In the rows, zero is written as 128.
Rotation paths and how fast each direction turns (deg/step)
Each turn is a multiple of 5 degrees from 10 to 175, or 0.
Each row of a path follows its step; steps can be skipped.

step 0: [130 131 128 120 135 134 129 123 129 128 117 122 127 121 114 131 122 128
 138 130 135 131 127 126 135 130 133 132 130 131 123 131 130 123 119 115
 128 129 126 133 135 131 123 129 130 131 132 135 126 124 126 129 127 139
 126 134 133 125 119 124 130 129 127 130 122 130 125 128 129]
step 7: [122 125 130 138 138 129 120 128 117 133 129 130 132 129 125 137 132 131
 133 130 131 131 129 125 130 125 125 124 132 118 131 131 121 128 127 122
 133 135 126 130 122 133 120 127 124 122 125 127 127 127 127 123 126 124
 128 131 121 125 128 117 138 121 122 127 130 115 127 131 130]
step 9: [125 131 132 126 128 129 126 129 122 132 116 122 120 124 124 127 121 119
 136 125 132 132 127 130 133 122 132 136 128 125 123 127 123 130 122 125
 133 137 128 129 134 131 126 124 124 128 136 131 120 125 133 129 131 135
 122 135 129 130 121 123 131 138 124 124 121 129 119 119 128]
step 11: [132 135 129 125 134 133 133 127 126 132 126 126 132 124 121 125 125 132
 128 131 132 128 124 125 135 129 137 124 127 130 127 138 129 131 125 117
 132 125 127 122 141 120 123 133 127 127 132 131 134 128 127 124 128 123
 140 124 134 128 125 113 137 126 131 127 124 126 128 126 132]
step 13: [129 131 137 128 138 125 132 136 129 125 128 123 122 123 126 129 127 114
 130 132 131 128 130 129 127 130 128 128 132 128 134 132 121 130 123 115
 121 123 119 131 123 128 128 133 123 132 127 133 119 135 125 123 135 130
 127 135 119 126 122 122 130 124 131 131 124 128 133 133 122]
step 17: [121 129 134 129 129 132 128 133 128 121 117 126 130 126 122 131 121 135
 127 123 137 134 127 137 133 126 138 130 137 123 121 131 126 137 124 124
 133 132 133 134 130 130 128 133 126 127 129 130 125 131 132 137 130 128
 124 136 122 122 122 124 138 129 130 127 130 124 120 129 133]
step 19: [130 127 129 134 128 126 128 130 117 134 129 129 126 123 126 128 125 124
 132 126 130 130 132 123 134 129 121 130 129 127 131 129 124 130 127 115
 131 134 129 122 138 120 119 128 115 125 124 127 124 132 131 123 122 132
 135 121 125 128 129 115 137 129 128 128 126 122 126 129 136]
Directions:
[126 128 129 127 128 129 126 127 127 128 129 128 128 130 128 129 127 130
 125 126 129 129 128 129 126 127 124 131 128 127 128 128 127 128 128 130
 129 129 130 130 126 126 130 129 127 127 126 127 128 129 130 129 130 128
 127 129 127 127 127 128 131 127 127 130 129 127 128 130 128] | 35
